In the rows, zero is written as 128.
One turn moves every row onto another: examples first, then more rows asked:
q_356: [170 137 133 170 183 119 118 106 144  89 135 140 157 151 153 145 123 126
  90 111 111 142  94 146 137 107  96  92 130 135 114 132 116 104 144 120
 147 114 116 144 104 155 125 153]
q_249: [110 155 113 158 142 102 127 125 139 124 140  80 147 150 142 118 156 105
  87 111 127 165  92 151 100 134 121 135 134 126 107 109 150 133 163 112
 111  95 122 136  93 143 107 139]
q_907: [134 118 135 136 159 124 132 112 132 132 149 123 110 144 115 155 158 117
 100 112 123 129 111 168 109 126 161 128 129 136 126 167 123  95 137 107
 145  67 138 152  88 107 106 140]
q_841: [169 130 153 164 180 129  98 123 133 132 141 129 145 158 159 129 120 130
  83 102 118 140  99 146 143 130  85  94 122 143 114 126 116 122 129 133
 128  82 139 159 101 155 125 131]
q_821: [111 165 105 151 145 121 164 125 128 111 148 125 142 175 146 125 146 126
  95 115 136 159  87 149 110 111 108 135 138 115 125 118 139 121 141 121
 118 116 122 120  91 137  95 129]
q_441: [127 108 153 182 157 138 125 113 137 100 153 119 135 128 100 148 134 103
 105 132 127 114 128 112 130 131 142 118 138 132  98 116 125 108 158 119
 146  95 151 121  90 151 130  93]
q_11: [115 136 165 152 165 129 109 119 169 112 141 133 118 157 148 136 145 109
  98 123  87 166 130 119 100 145  89 161 129 114 118 105 170 127 153 117
 162 102 112 122 101 154 115 129]
q_819: [138 118 151 144 171 133 114 108 144 159 153 126 129 159 123 149 167 129
 115 110 104 151 101 142 143 135 161 134 127 151 130 158 136 108 146 106
 133  72 146 142  98 114 118 145]
q_397: [111 150 152 137 155 123 136 137 153 107 130 138  99 154 144 141 131 110
  73 110 103 145 135 134  81 130  95 142 126  96 108 131 146 104 132 121
 166  90 110 128 107 148 118 102]
q_561: [138 163 109 150 139 107 138 133 151 119 134 101 132 160 157 124 153 132
 127 105 111 177 105 149  98 143 102 136 129 118 120 119 125 116 145 125
 114  75 136 139  92 141  86 114]
q_615: [137 127 173 165 141 147 116 124 129  99 148 123 130 135 123 148 149 120
 122 135 101  92 126 110 130 139 130 127 128 124 120 118 118 122 166 134
 143  95 157 140 101 143 101 109]
q_38: [174 123 122 171 175 104 112  97 138  98 144 117 134 136 151 145 111 119
  82 110 127 141 122 161 119 127  88 108 120 146 105 117 118 109 135 125
 138  76 127 159  87 135 129 144]
q_923: [135 115 137 175 147 145 122 109 125 116 158 141 130 150 121 146 138 130
 104 151 111 110 134 102 144 126 136 139 116 127 111 105 115 115 147 135
 140  84 148 118 112 125 118  94]
q_208: [113 145 162 135 168 130 122 110 156 129 144 122 120 165 153 149 141 114
  83 109 106 153 131 108 106 135  91 162 120 119 114 109 171 128 141 121
 148 107 112 122 112 129 140 123]
q_757: [140 134 142 164 134 123 120 121 140  97 131 134 136 132 117 159 144 111
 103 131  93 108 135  97 138 127 149 122 126 125  94 125 116  94 168 127
 144  84 139 134 119 132 132 108]
q_15: [135 113 131 154 175 134 126 115 147 129 148 142 127 154 112 143 165 128
 114 126 107 151  94 160 123 118 169 120 133 129 130 168 118  89 141  99
 158  83 130 128  97 132  98 136]
q_765: [107 148 153 154 179 125 132 122 160 119 142 109 114 153 146 135 133 127
  80 112  97 152 119 131  82 128 103 135 117  96 111 131 139 113 134 104
 167 101 112 110 114 157 123  90]
q_952: [152 134 130 180 164 113 101 113 122 111 149 141 140 150 156 121 119 126
  53 133 100 126 100 158 138 118  97 108 117 134 115 113 123 126 145 123
 138  87 120 153 100 148 111 161]
q_424: [129 153 108 142 140 118 127 148 153 128 122 135 152 177 141 122 157 105
 105 106 130 189  95 130 123 128 114 127 146 124 104 117 146 108 141 133
 112  92 118 129 103 148 112 123]
q_368: [125 111 144 153 155 131 119 111 136 133 157 153 119 156 113 140 163 111
  99 131 106 143 105 158 137 130 159 142 139 146 134 146 147 110 155 106
 144  76 137 143  79 123  98 167]

q_38 moves to q_952
q_923 moves to q_757
q_561 moves to q_249
And these:
q_765 moves to q_208
q_15 moves to q_819

One turn moves every row onto another: examples first, then more rows asked:
q_331: [134 131 116 104 117 125 135 110 134 135 146 158]
q_795: [147 134 143 136 128 131 138 130 136 109 111  87]
q_667: [121 134  92 134 116 129 131 116 112 138 135 140]
q_751: [134 106 175 123 139 122 143 136 136 136 121 138]
q_490: [134 135 118 148 150 113 124 144 132 160 104 117]
q_754: [132 139 140 136 134 152 147 116 138 109 115  97]
q_86: [140 125 109 105 103 131 143 100 120 128 139 124]
q_747: [131 101 177 132 133 119 131 124 133 135 126 134]
q_26: [132 136 145 131 129 142 139 128 139 114 114  84]
q_95: [136 104 172 123 132 120 137 135 132 141 124 146]
q_318: [138 114 118 146 156 107 125 145 138 159 123 125]
q_776: [142 123 105 115 104 134 138  94 119 128 134 124]
q_301: [144 134 146 130 126 138 135 121 135 105 112  90]
q_933: [118 140  96 127 112 127 130 116 113 141 130 142]
q_740: [131 131 131 151 156 104 121 141 124 156 116 111]
q_437: [131 128 113 110 121 129 138 115 133 132 148 160]
q_258: [142 100 168 139 129 122 132 121 127 134 131 150]
q_972: [133 133 121 143 138 139 136 130 144 106 110  92]
q_132: [138 133 129 147 145 107 117 150 133 162 125 109]
q_989: [132 138 122 146 153 110 120 139 125 161 117 107]
q_843: [120 141  98 128 107 122 129 113 109 137 135 133]
q_107: [126 133 118 105 120 120 136 110 129 137 149 156]
q_658: [135  89 162 133 129 128 140 128 139 117 119 139]
q_319: [145 130 139 134 132 139 140 115 142 107  98  92]
q_516: [142 104 166 128 135 118 134 131 142 135 115 151]
q_327: [145 122 102 115 110 137 142  99 124 124 139 127]
q_482: [147 137 114 147 145 116 129 148 133 166 128 115]

q_258 moves to q_754
q_972 moves to q_318
q_107 moves to q_86
And these:
q_795 moves to q_740
q_989 moves to q_95
q_132 moves to q_747
q_516 moves to q_319
q_327 moves to q_667
q_776 moves to q_933

